Each path below is one point turned by a fixed rotation once a step. After each direction that follows a path, write how fast that rotation turns it, in deg/step (0 if it stays still).
Each turn is a multiple of 5 degrees from 10 to 175, or 0.
Each row of a path follows its step; steps can be skipped.
Rotation 1:
step 2: [ 14.9  25.9 -37.9  -8.2 -14.0   0.5 -14.1  -8.7   8.7  38.1 -27.6  17.4
  -9.1  17.2  -7.6 -20.3  -8.4 -28.3 -15.8  -7.0 -16.2  35.2 -28.5 -18.6
  -8.8 -10.9 -11.9  21.4  14.5 -15.3  10.3  -0.3 -19.4 -31.1   8.2 -34.5
  30.1   0.5   7.7  10.7   4.7  -2.1   7.0   9.9   4.2 -16.7 -16.0]
step 3: [ 16.2  10.3   1.5   7.4 -18.4  17.1  -9.3 -13.8 -69.1  -4.1  -9.9 -15.6
  -3.1 -30.4  19.0   3.8 -36.9   2.7 -12.0   5.2   6.2  -2.9   5.5  11.3
  24.8  -4.0 -13.5  -4.3  17.9  16.5  -6.0  30.5  20.6  25.6  17.5   2.3
 -23.9   7.7 -18.9   1.4   3.1  -4.7  14.0   1.3  25.8  22.9  10.3]
step 5: [  2.6  25.2 -26.0  11.0 -20.1 -14.3  -2.8   2.5  -7.4  11.3 -18.4 -17.4
 -13.8  -8.3 -13.8   3.4 -15.9  17.3  -2.6   7.4  39.3 -13.2 -31.1  26.6
 -15.9 -11.3 -31.0 -10.5 -12.8 -20.3   9.8  24.4   8.4 -13.2 -22.9 -12.7
 -13.7 -17.4 -30.6  36.2  -1.3   4.1 -37.9  -9.2  14.9 -12.5   1.8]
step 7: [ 19.9  -2.5  13.6   1.2 -16.3 -41.7  -5.2  -3.8 -12.5  44.8   0.5  -1.1
   5.9  16.3 -16.2 -33.0  12.2  25.3  17.4  10.0  -4.5  29.4 -31.4  11.3
   4.8  18.0 -24.2  14.3 -11.7 -15.4  -4.8   1.3   1.8  17.6  12.0 -15.2
  12.3 -19.9  38.5  11.4  -1.4 -16.8 -20.3 -19.9   5.6  18.7  -2.7]
step 12: [ 27.3  17.9 -14.9  -7.4 -27.8  -2.5  27.3 -28.5  -2.1  23.1 -17.7  16.2
 -26.6  11.9   4.0   1.2   4.6  -9.7  -4.9  10.0  11.1  26.8  10.2  33.1
  14.3   7.9 -11.2  -4.9 -33.8  -2.3 -32.5  13.8 -28.7  11.2   9.1 -17.8
   6.6  -6.2 -12.3  -0.6  21.3 -17.0 -27.2  -5.1 -19.8 -30.7 -22.4]
step 15: [-19.7   3.1 -32.6 -14.5 -15.5 -11.3 -15.1  -7.1   6.6  30.3  -2.2 -10.3
 -24.4  -8.5 -12.9   3.2   3.2   1.7  -0.7  33.9  13.7  -7.4 -36.4 -14.1
 -31.2  41.3 -18.2   6.5   6.3   9.8  -7.0   9.3  11.0  -3.4 -17.7 -10.8
   5.9 -21.2 -37.2  -4.0   6.3 -34.4  22.6   9.9 -22.7   4.4 -23.7]
step 16: [ 24.5 -17.3   1.7  16.6  -6.2  -6.2 -13.9  11.9 -15.1 -12.8  -4.6 -20.6
 -11.9   9.3   8.3  18.1 -11.3  26.6 -10.3   2.3  14.2  18.6  -7.6  10.0
  19.1 -53.0 -24.6 -15.2  21.0 -28.8   4.2 -21.3   2.2   8.9   4.1   7.9
  -1.4  31.5 -22.0  35.1  -5.1   4.4 -13.1  19.0 -26.2  27.2  10.7]
step 28: [ 39.0 -12.4   5.3   0.4 -34.6  -3.7  43.0  -8.7  14.0  16.7   0.0  -8.6
  -8.8 -19.5   4.8  12.4   2.1  -1.3   8.6   6.4   3.1   8.4 -18.8 -13.2
   2.6  29.8  -5.5   8.0 -13.1 -18.4 -20.3  39.5  13.2  14.7  -0.2 -45.5
   3.6 -29.0 -31.5  16.7  -0.2   9.2 -25.0  -8.9  -3.5   0.6   3.2]
step 29: [-29.7  15.2  -3.4  21.8 -14.4 -20.0   4.2 -11.2 -14.7  17.3 -12.5  25.0
 -16.1   5.2   1.0 -26.5 -21.7  -1.7 -19.0  32.1  -0.2  30.2   8.5  45.0
   7.8 -17.6  12.7  -2.6  17.7 -16.2  -4.6  -2.3  -0.3   0.6 -13.8  -8.2
  28.7  32.1  24.3  15.8   1.9   6.0 -12.4  39.2   2.2   9.7 -14.5]
[  2.6  -1.4  -4.3 -10.4   8.4   1.8  -2.6   1.8   6.4   6.3   4.6   0.7
   1.2   1.7  -5.4  -7.3  10.0   3.1  -5.1  -4.2  -1.3   3.7  -2.4  11.5
   6.9   0.3  -2.4   7.9  -8.6   4.2   3.4   1.4   3.8  -6.6   6.6 -11.3
   1.8 -11.4  -9.4  -2.5   1.4  -4.8   2.0  -3.9  -0.7  -0.7  -1.9] : 140
[ -3.3   3.7   4.0  -5.0   4.2  -3.9   3.2   0.0  -3.5  -0.7  -6.9   2.7
   1.1  -9.6   5.1   1.5   3.3   8.5   6.4   0.3  12.3  -6.5   0.8  -0.3
  -7.9   0.2  -0.5  -3.1  -3.0 -11.5  -1.5   5.3  -3.2  -5.9  12.9  -1.0
   0.7  -8.2   4.4   0.1  -2.4  -6.8   6.0   5.1   7.5  10.6   0.0] : 175
[  2.6  -1.1  -1.1  -7.6  -6.5   1.7   7.0   4.6  -5.4  -0.4   3.8   2.1
  -4.8  10.7   1.7   5.3   4.6  -2.4   1.6  -3.5   7.0   4.5   7.8  -1.8
  -0.6   4.8  -7.5  -5.1   4.6   5.1  -0.5  -1.1   4.1   5.5  -1.3  -5.3
  -7.6   2.9   1.6 -10.7  -4.3 -13.9   0.0  -3.4  -8.2  11.3   6.0] : 120
[ -3.7  -1.6   5.1  -6.6  -6.5  11.5  -1.9  -0.8  -3.9   6.9 -15.5   4.4
   4.5  -8.7   0.7  -1.8  -9.6   2.1   6.8  -5.2  -2.4   5.7   0.6   4.8
   2.7   6.6  -3.8   9.2   0.3   7.6   5.2  -8.6  -7.6  -1.7  -5.5   0.7
   1.9  -0.8   3.7  -2.1  -0.9   2.9   7.2  -3.2  -1.8   4.4   2.9] : 65
[  5.4   5.0  -5.1  -0.9  -6.4   7.7  -2.0   7.6   4.1  -9.7   2.5  -3.3
  -8.0   2.0   0.0   0.0   3.5  -0.7  10.4   7.5   5.3   0.1  -2.4   1.5
   1.2  -0.2   3.4  -1.4  11.2   8.9   6.9  -0.5 -10.3  -1.4  -0.4  -1.8
   4.8 -10.5   3.1   2.0  10.9  -4.3  -1.5   2.1   9.3  -5.4   2.7] : 115
[ 1.6 -6.6  4.9  1.4 -4.9 -0.9  2.4  6.0  4.1  3.0 11.1  2.2 -0.3 -7.6
  0.1 -9.9 -0.1  0.2  0.1  9.2 -3.6 -0.6 -5.1 11.6  5.3 10.4  1.4  2.1
  8.2 -2.6 -4.9  8.7  3.6 -5.1 -3.4  9.9 -6.2  3.9  7.5 -7.6 -0.1 -2.3
  4.1  1.3  2.7  5.4 -6.6] : 100
[ -7.6  -4.5   0.1  -8.8   1.3  -0.5  -1.2  -3.7   3.0  -3.8  -0.4   6.7
  -1.8   4.4   3.1   2.0  -1.9  -3.5  -0.3   3.2  -5.5   4.8   5.0   3.6
   6.9 -12.2   4.0  -8.3  -3.6   1.3  -8.5   3.6 -16.8 -11.3  -1.6  -2.5
  -4.6   6.5   1.1   1.0   2.0  -5.2   5.6   8.7  -5.6  -2.3  -2.2] : 170
[  0.9  -5.5   1.7  -0.7  -8.2  -2.2  -1.5  -8.2   3.0  10.0   5.1  -3.5
 -11.4  -6.6  -1.0  -5.2   4.3  -1.2   7.9  -3.5  -0.6   3.7   1.4  -6.7
  -8.3   2.0   4.9  -2.1  -2.7  -0.8 -14.0  -6.5   1.0   2.5  -0.7  -4.4
   0.7 -11.3   8.2   2.1  -0.6  -2.0   3.7  -2.5  -8.1  -9.5  -3.5] : 135
Rotation 2:
step 0: [ 13.5  -1.5 -11.8 -27.0  -7.2   0.1  14.2  23.7  32.8  20.7 -13.2   5.5
   4.1   1.7 -15.2  18.8  17.8 -17.8  18.2  13.2  -5.4  30.8   7.1   6.8
  -9.5   4.6  14.6   9.1  -5.0   5.7  -4.7  -1.3 -25.6   6.9  33.0 -20.1
  10.6  -8.7   9.8 -13.9  31.2  14.3   4.8   0.5  20.6 -41.8  -8.4]
step 5: [ -8.0  -1.2 -17.3   7.9  25.9  -2.6  18.3  -6.8   9.1 -41.0  -7.1   1.0
   5.2   7.5 -10.3 -21.6 -32.5   1.5  17.0 -10.7 -15.6  -8.9  30.2 -10.2
 -28.9 -24.5   3.9 -11.8  -8.5  -1.2   6.1  11.3  17.7  12.4 -27.4   8.9
   4.8   3.9  12.0  12.4  -7.5 -24.7 -30.4  18.4 -11.3   9.2 -26.9]
step 12: [ -8.7 -32.0  -6.6  15.3   9.1   2.5   8.3  29.8  21.2 -28.2   5.1   8.3
  23.5  -1.2   7.8   0.1 -16.1  -4.8   4.3  13.4   2.9  -8.5  -9.6  -5.8
  -6.8  13.1 -31.9   5.9 -17.2 -10.7 -30.0 -37.5  40.8   0.2  11.2  -7.0
   4.4  12.5   7.9   7.1  -5.1   8.1  11.2  -5.2   1.6  30.3  29.9]
step 13: [  9.8  21.7 -29.5 -23.5   7.2  30.9 -10.7 -28.0  11.3  18.0  10.6  -9.4
  11.0  19.8  -4.1  -8.5   4.9  -1.5  22.8   0.8   1.7 -12.6  20.9   0.6
   6.3  18.9  23.2  -0.2   6.6  -0.6  15.4 -15.9  -4.5 -23.0 -34.6  19.0
 -24.0   9.6  -3.1  -5.7  19.3 -19.3 -11.3 -34.3  15.2  13.6   0.4]
step 15: [  4.9 -12.6  -2.2 -21.7 -31.0  -6.2  -3.6 -27.6  -4.9  -9.5  11.4  22.6
   4.1  33.3  25.2  30.1   2.8  23.7   7.1 -16.3 -18.5   3.7   8.1   7.1
 -14.9  11.7  27.6   7.7 -36.9  -3.1  18.5  -1.5  -7.5 -12.8   5.7  -3.1
  -9.5  -1.4   4.7  21.1  19.3 -10.2 -32.6  -8.0   0.5 -17.5  16.8]
step 18: [-16.0 -15.2   3.6   9.3  23.6  -9.0  16.2   3.8 -14.3  -4.2  33.2  -2.1
  13.2  -5.7  -0.1 -20.9 -21.2  19.0   1.9  24.0 -13.6  -8.4 -23.4  12.9
 -15.0  12.8  -3.0 -40.0  27.0  19.4  -5.9 -14.2  -6.1  11.1  47.4 -15.6
   8.4  -9.8   6.7  -7.7  15.2   6.8   1.9  14.9  -1.2  16.1  19.0]
step 21: [  4.3   2.5   3.9 -34.6 -11.4  18.6   7.2  -5.6 -16.7 -11.0 -31.6 -23.6
  -1.1  27.9  19.2  21.6  -4.4   0.7  11.1  18.7  18.8   3.5 -18.7 -25.3
 -25.8  -5.5  -0.1  15.2 -19.8  24.5  -4.2  10.9   4.9  -3.0  17.9  14.3
   9.9  11.7  16.5  20.1  10.1 -24.9  12.9 -38.5 -13.9 -13.4   3.3]
step 34: [ 10.9   9.9  -3.8 -19.8  12.8  -0.4 -15.1  -8.4  18.9  20.5 -15.1   7.9
 -15.9   0.8  -9.4 -22.6 -27.8 -15.4 -14.9   5.1 -12.0  10.3  -8.1  -3.5
  13.9 -17.1  -4.2  -3.7  -5.5 -12.5   0.9  28.0 -15.5 -21.8  -2.9 -11.5
  28.6   6.4  30.8   0.8  39.9   7.7 -26.6  -3.5  18.9  32.4 -17.7]
step 36: [  1.7  21.5 -16.5 -27.2  32.0 -10.4   1.9 -11.5 -20.8   1.2  19.9   7.4
 -14.1  20.9 -34.2  17.0 -31.6 -10.8   4.0 -21.1   6.0  -7.4 -11.6  -7.6
  -0.8   8.6  15.0  34.7  28.0   6.7  15.1 -10.0 -20.8 -24.8  -6.1   7.0
 -15.1   2.8  22.0  10.6  24.7  -1.8   1.6  -4.8  -2.7  -5.4  -9.6]
[  5.2  -3.2   2.3   0.1  -2.2   4.5   4.5   2.6   1.2   5.9  10.3 -10.9
   7.3  -2.3  -6.7  -9.8   2.3 -11.1   6.2  -8.3  -5.6  -0.7  -3.1  -4.1
  -2.2   1.1   3.9  -4.3  -5.6  -7.7  -0.8   3.9   3.6  -0.5   3.4   4.6
   1.0  -7.8   1.4   6.2   6.3   7.2   8.4   0.5   3.9  10.9   1.8] : 65
[  1.6 -10.4  -1.7   0.3  -1.0   2.2   1.8  -0.6   2.9  -6.0  -3.0  -1.0
  -1.5  -7.4  -1.7   4.4  -5.8  -6.6  -5.0   9.9   4.0   3.5  -5.1 -10.8
  -6.8  -4.9   4.5   1.5   8.0   0.3 -10.1  -0.6   1.8   4.2  -5.8  -7.3
   3.8  -2.9  12.6   7.7   1.1  -5.8   2.9   3.7  -0.5   4.5 -11.3] : 160
[  6.9  -0.4   1.3   8.9  -3.4   3.1   0.8  -2.4   2.2   2.3  -6.0  -3.5
  -1.2   1.2   4.8   0.4  -1.8  -4.2   6.6   6.8   4.0  -8.9  -1.1  -4.3
   0.8  -0.1  -0.9  -2.7  -6.7  10.6   2.0   0.5  -4.3  -8.3 -12.4   3.9
   3.8  -4.8   1.1 -16.9  -5.5   6.9  -2.1  -3.9  -0.5  10.3  -4.6] : 100
[  1.6  11.7  -2.4  10.1   5.1   2.6  -6.6  -0.7  -1.7   5.8   1.6   4.5
   3.2   4.5  -0.2   5.5  -1.0   0.1   2.9  -0.4  11.4   3.8  -5.5  -6.7
 -11.2  -1.5   3.7   1.0   2.2  -0.4  -1.8  -2.7  -6.3   5.7   5.6   2.7
   6.6  -6.2   3.8   1.8   7.1   4.9 -13.1   3.8   6.6   0.0  10.1] : 20
[  0.8  -6.1  -1.1  11.4   1.9  -1.6   2.2  -1.4  10.7  -2.6   7.0  -2.8
 -12.4  -1.5   2.2  -4.4  -4.9  -4.0  -8.5   0.8   2.0  -6.9   5.6   1.7
  -9.5  -3.3  -0.3  -3.8   6.4   6.5  -2.0   4.9   1.7   3.9   3.7   4.7
  -0.6   0.7 -12.9   0.0  -4.9  -5.5   4.5   3.6   1.9   1.4  12.8] : 170
[ -1.4   6.3  13.9  -1.8   1.6   5.1  -5.1  -6.5  -1.1  -2.0   5.5  -9.5
  -8.6  -3.2  -8.5  -6.2  -0.4   0.3   1.7  -2.4   3.0  -3.7  14.8  -7.1
   4.5  -0.1  -3.9   3.0   8.0  -1.5   5.6 -11.3  -5.1   3.1  -5.8   6.5
   5.5   3.8   4.2   3.3   0.8  -2.0  -3.7  -0.1  -0.8  -0.8  -3.9] : 125
[ -5.5   0.5  -1.6   2.8   4.1   8.5   0.9  -7.0  -4.8   9.1  -8.9  -3.1
  -1.5  -1.2 -12.5   2.5   2.6  -9.1  -5.6   0.3   0.2  -0.1   0.8   9.1
   6.9  -4.2  13.9   6.4   2.6  -0.3  -5.2   1.3   5.3  -2.2   2.1   4.7
   0.2   0.0   6.9 -11.3  -2.2  -2.7   4.9   2.6   1.7  -6.5   6.1] : 110
[ -2.5  -0.8   2.6  10.6   7.3   4.2   1.7  -1.6  -1.8 -10.5  -2.8  12.6
 -10.3   3.7  -4.1   2.9   7.5  -2.3   9.2   0.7  -6.3  -3.9   3.3   3.0
   2.8   3.6   4.2   2.9  -5.5 -10.3  -0.4   2.5  -2.5  -0.2   1.5 -10.0
   8.8   2.2  -2.4   4.8  -2.2  -3.0   1.1  -4.4   6.6  10.6  -0.4] : 100
